The rows of A fall into 4 groups, which share some directions, and each row is roughly a mix of its group's hidden directions.
A, 154 rows:
[4 1 27 14 -4 7 -3 10 -23 -5 -1]
[-8 -1 -22 -7 -14 4 -9 13 17 17 1]
[-24 12 16 1 6 15 17 0 -8 -6 -3]
[-26 6 11 3 10 9 19 -9 -7 -8 -11]
[16 6 13 -22 7 10 13 17 -9 6 -1]
[15 -17 17 3 2 20 11 10 -6 10 -7]
[-4 6 -17 -16 17 -13 0 -14 13 -12 8]
[-14 -6 -9 17 -3 -15 -5 -19 19 -8 -5]
[-27 7 -1 23 7 -2 -12 11 1 -3 -4]
[-6 3 -8 -18 14 -20 -3 -20 14 -2 -3]
[-26 9 -8 20 1 -11 -14 7 -1 -2 -3]
[1 -4 -10 13 -7 -17 3 -26 18 6 6]
[2 11 -20 -16 12 8 2 -1 24 3 -9]
[12 -5 20 20 6 0 9 -5 -22 2 3]
[-12 10 -22 -21 5 -3 -13 -3 15 4 -6]
[-4 16 9 -3 -1 17 -17 -13 -21 -11 -4]
[-4 -2 -27 -24 -1 -5 1 1 12 8 -8]
[-15 18 -23 3 -1 0 13 12 -6 15 -4]
[7 -15 -3 -9 9 -16 13 6 24 8 10]
[-3 -15 -17 -3 0 -20 10 10 19 10 5]
[7 8 -2 -13 0 5 -9 18 -25 -6 16]
[10 -5 12 14 -3 14 6 13 -26 11 0]
[-2 5 9 -5 10 -24 -5 -18 16 -14 -6]
[-4 13 6 -11 14 17 18 -1 -9 -20 7]
[1 12 -3 -7 5 16 -12 -9 -22 -17 -13]
[-14 -20 10 8 -3 5 20 -13 16 -4 -5]
[-10 -10 1 27 -5 6 18 -15 -3 -1 -9]
[-5 6 1 -17 10 -20 -8 -13 22 -4 -6]
[4 -18 6 -3 -6 0 -11 -23 14 14 -14]
[10 -8 -27 5 -15 -7 7 8 5 10 -14]
[-9 11 13 -14 12 17 6 16 -15 -10 -3]
[1 0 -19 4 -13 -24 -8 -2 -3 -7 -20]
[21 -10 -14 0 -15 -8 -9 -4 16 6 16]
[-17 -18 3 4 -9 -2 2 -22 14 10 -11]
[-14 -4 -7 11 20 3 -16 9 -14 -6 -17]
[8 13 -2 0 17 -4 5 19 -21 -16 5]
[-5 13 15 5 -10 19 -6 -8 -21 -9 -11]
[7 1 13 -8 3 -1 -2 -32 -5 -16 4]
[2 17 6 11 -5 15 -11 -4 -24 -10 -11]
[-7 15 3 16 7 19 -4 -7 -20 -12 -11]
[-4 -13 -17 24 -11 -1 -12 -13 13 -2 1]
[10 -11 10 -5 -9 3 15 2 17 18 18]
[-15 11 9 -1 20 5 17 2 -14 -6 -17]
[-11 5 -14 15 -12 -7 -1 -21 20 -6 5]
[-5 15 8 4 2 16 -20 -7 -21 -11 -6]
[3 -4 -1 10 -18 10 1 18 -25 -8 -8]
[-10 19 -8 -4 3 -5 19 26 4 3 1]
[26 -4 4 -10 -3 -4 15 -1 16 8 16]
[-9 -20 -1 -1 6 -21 7 13 20 9 -1]
[0 10 16 -22 13 5 0 14 -13 -7 -13]
[-4 6 9 -1 -8 16 -10 -16 -28 -3 -9]
[-13 5 -14 17 -6 -13 -11 -22 12 -6 1]
[3 14 -9 -5 -3 5 13 -29 -13 -11 -1]
[-6 4 3 -17 19 -11 1 -21 15 -10 5]
[2 22 -17 10 17 -9 6 13 -12 -5 -4]
[2 -9 6 14 -22 4 1 16 -23 -7 -2]
[3 -18 -5 9 -24 -4 -14 -12 12 4 10]
[22 6 -3 -20 -2 -5 -15 12 7 1 16]
[13 2 -19 14 2 -4 -1 2 -10 23 -16]
[2 14 7 6 -5 16 -16 1 -23 -10 -13]
[-23 1 5 -10 13 15 15 -4 -9 -14 -8]
[-7 5 -6 -6 -5 29 5 11 1 -21 6]
[4 -16 -5 -3 7 -16 18 7 24 9 7]
[10 8 0 1 12 -9 -24 14 -21 -4 1]
[-22 14 8 -10 10 14 15 -5 -3 -13 8]
[0 6 -17 -13 8 13 3 2 28 10 1]
[-17 19 0 17 -3 13 -15 -8 -14 1 9]
[5 -11 3 12 -15 6 4 14 -30 5 -1]
[-3 6 -21 -14 0 -15 -14 1 2 17 -17]
[-3 4 -8 -4 19 -13 -1 -25 17 4 7]
[-21 18 3 19 -7 -9 -8 -2 8 2 15]
[12 5 13 -22 5 11 14 19 -8 6 1]
[16 8 12 -16 5 12 13 23 -7 0 7]
[10 15 -9 -8 8 -7 -24 11 -3 -2 19]
[-24 10 9 6 15 8 14 3 -13 -3 -13]
[18 -5 5 -11 -18 -9 14 -7 11 12 15]
[-11 -7 21 -11 1 12 6 -2 0 -14 23]
[-7 0 19 12 -2 17 3 0 8 -16 22]
[7 -19 12 11 -19 -2 10 12 -15 10 5]
[8 -12 -1 -2 14 -15 15 8 25 6 8]
[19 -16 -9 2 -20 -6 -10 -6 14 5 10]
[-26 3 -5 10 7 -2 -12 5 -10 -11 -19]
[25 -13 -12 -4 -16 -3 -11 1 11 3 14]
[-8 -4 21 -2 2 0 14 -5 24 11 -13]
[-10 2 2 -14 17 17 17 2 -11 -17 -7]
[-5 15 -8 -8 19 -7 -9 -16 23 -3 -3]
[-6 -3 -24 6 2 -5 19 18 9 6 -11]
[-9 18 10 -18 15 9 2 20 -10 -3 0]
[-7 17 -6 6 -7 15 -16 -1 -22 -11 -9]
[5 -6 27 4 4 7 11 1 -23 -8 8]
[-6 -5 -14 12 -7 -16 -20 -20 11 -3 -4]
[-22 -19 3 14 -13 9 7 -14 0 -1 -11]
[-5 17 0 -2 -11 17 -8 -12 -22 -13 -9]
[13 2 10 -21 6 11 8 16 -21 -1 5]
[6 -10 26 11 -3 13 12 8 1 5 18]
[6 20 10 -1 -3 20 -13 -9 -17 -12 -1]
[-8 -17 9 2 -7 2 0 -19 17 17 -15]
[-23 -1 -3 23 15 -4 -8 11 -4 -2 -12]
[6 -7 9 11 -16 13 1 23 -15 12 0]
[-3 15 -26 -1 -2 2 -12 -13 -19 -7 0]
[-7 -22 13 16 -4 4 2 -12 21 3 -8]
[10 2 10 -20 11 8 16 18 -16 5 -4]
[-15 10 -10 16 3 -4 -14 14 -9 -12 -17]
[8 -8 -9 14 -16 -16 -7 -13 17 13 8]
[11 0 2 -18 6 10 12 23 -19 3 2]
[8 22 -9 -13 4 -2 -7 16 -21 4 6]
[-11 -18 3 23 -13 7 8 1 -4 9 -17]
[-14 16 -4 14 7 -2 11 23 8 13 -8]
[0 3 -28 -19 0 1 -1 7 9 12 -15]
[24 -17 5 -23 -6 -4 -3 4 -6 3 -10]
[17 -16 1 8 1 4 -22 -5 -13 -16 8]
[16 3 -18 9 5 -3 -15 23 -10 -6 5]
[3 15 -9 3 7 -15 -5 -21 -17 -14 -8]
[-12 -14 -16 19 -11 -7 -4 -15 12 9 4]
[23 11 -2 -16 1 -12 -16 10 6 4 12]
[8 0 11 -19 6 12 12 19 -21 -1 4]
[-17 5 9 17 8 -7 -1 25 9 7 -7]
[8 6 17 -16 11 9 15 20 -11 5 -2]
[-4 -14 4 5 -6 -5 0 -22 26 8 -13]
[-18 -11 0 21 1 7 16 -14 -7 -4 -14]
[2 25 -5 6 12 -14 -15 7 -13 -12 7]
[23 -13 18 -8 3 15 9 -15 3 -4 -1]
[0 10 11 -19 20 1 13 3 -10 -10 -17]
[-15 19 12 -4 18 6 17 3 -11 -6 -7]
[-11 17 -1 13 -8 1 -17 -7 -23 -7 -9]
[-4 -30 -1 7 -10 4 8 -6 20 3 -8]
[-6 -9 13 15 -5 0 3 -10 -23 -11 19]
[-8 5 12 -14 10 20 7 19 -15 -9 -6]
[3 -11 8 5 -2 13 4 -9 -28 4 -18]
[3 16 16 -18 16 8 6 9 -13 -13 -5]
[21 7 7 -11 -14 -3 -15 12 8 5 18]
[26 -15 1 -11 -1 -5 21 4 10 4 -4]
[-13 -11 1 18 2 13 20 1 -10 0 -19]
[17 -2 -2 -1 -4 -8 11 -1 18 15 24]
[-25 10 -2 -9 6 -15 10 20 -5 6 -6]
[-3 18 12 1 -5 24 -13 -10 -15 -7 3]
[-13 -2 -12 13 -5 -11 -2 -28 10 -10 0]
[-8 -15 9 -10 -11 3 13 -24 16 -2 -1]
[6 -17 7 10 -19 3 10 14 -21 5 3]
[1 0 -22 0 -3 -2 -3 2 24 23 -1]
[6 0 -20 2 -9 -14 -7 6 -13 10 -23]
[10 -5 5 7 -4 15 7 15 -27 12 -5]
[-20 -6 8 21 -10 -2 12 -19 5 6 -8]
[-22 -2 -2 14 -7 1 -19 19 -8 4 -9]
[7 -23 6 -8 4 2 12 22 17 7 -6]
[4 21 3 -13 12 -7 9 15 -15 -15 9]
[14 -11 8 -9 10 -13 10 7 26 5 10]
[-27 15 12 0 13 2 17 -2 -4 1 -9]
[1 -7 28 8 -4 -6 2 0 -24 -10 3]
[21 -14 -7 4 -21 -6 -13 1 11 10 8]
[-10 3 -14 10 5 -11 14 15 18 10 -16]
[-2 17 15 -15 15 11 13 7 -11 -13 -3]
[-9 -4 22 -20 7 7 -1 3 8 12 19]
[-13 -11 3 25 -4 5 16 -7 -5 6 -18]

Each list below has three rows that fit no group; the rest each fit one group, if only roughly. Name those rows in the order they come.
- Z_593: [14 -2 13 5 0 1 6 7 -29 -14 -10]
- Z_281: [-1 -7 -9 -7 3 -18 20 6 16 20 -2]
- Z_342: [2 -3 11 -13 16 14 20 -8 10 -11 15]
- Z_780: [5 -22 -14 -11 -2 -14 19 9 8 9 -8]
- Z_243: [18 10 5 -7 11 18 2 -20 -14 -9 -2]
- Z_908: [3 8 -6 -6 13 -18 -4 -18 23 -6 -10]
- Z_676: [-17 10 -22 2 7 -6 -17 -13 -12 -6 -4]
- Z_42: [4 2 -13 -21 2 6 1 10 24 19 -4]
- Z_155: [18 -19 21 -18 -5 8 -2 6 3 4 -6]
- Z_928: [-3 2 -2 6 6 -10 27 17 15 15 1]
- Z_238: [-11 12 13 -18 18 7 6 1 -11 -16 -9]
- Z_692: [14 -9 9 9 -10 14 13 20 -18 4 -3]
- Z_890: [-15 -12 -3 23 -20 -3 5 -2 -6 -5 -16]
 | Z_281, Z_928, Z_890
- Z_784: [7 -18 5 16 -20 5 -2 -13 10 8 -15]
- Z_734: [-4 -23 -4 -4 -7 0 17 -15 19 7 -13]
- Z_398: [7 16 6 -6 6 -11 12 15 -18 2 21]
- Z_220: [3 -19 -11 -6 -6 -26 8 11 7 14 1]
- Z_46: [3 -9 5 3 -4 11 -1 -29 -17 -12 9]
- Z_460: [13 4 8 6 6 8 17 7 18 12 22]
- Z_998: [-7 18 -16 1 8 7 -3 -11 -14 -22 -8]
- Z_186: [-2 -4 12 -1 -15 10 -5 23 -24 2 -3]
- Z_361: [10 -13 22 -14 4 0 -9 -23 -8 -7 -2]
- Z_351: [0 13 15 -7 7 8 15 10 -4 -5 27]
 | Z_784, Z_398, Z_351
- Z_787: [12 6 7 -15 -11 4 -17 -26 -8 2 6]
- Z_154: [13 -6 11 -10 3 4 -12 -23 -22 -1 -4]
- Z_320: [-11 -14 -20 15 -14 2 -8 -13 8 3 14]
- Z_218: [-4 -2 2 -8 2 -3 14 27 14 16 -14]
- Z_301: [4 -2 20 12 -11 -10 -8 11 -23 -8 -12]
- Z_242: [-13 9 7 9 -7 10 -31 -9 -3 0 -8]
- Z_667: [1 25 6 8 -6 11 -8 -11 -18 -2 -15]
- Z_501: [4 -10 31 -4 7 1 12 -3 1 4 18]
- Z_512: [18 2 3 -6 7 0 15 19 -11 13 18]
- Z_736: [9 -1 -9 26 -13 -11 -9 -5 9 13 12]
 | Z_242, Z_667, Z_512
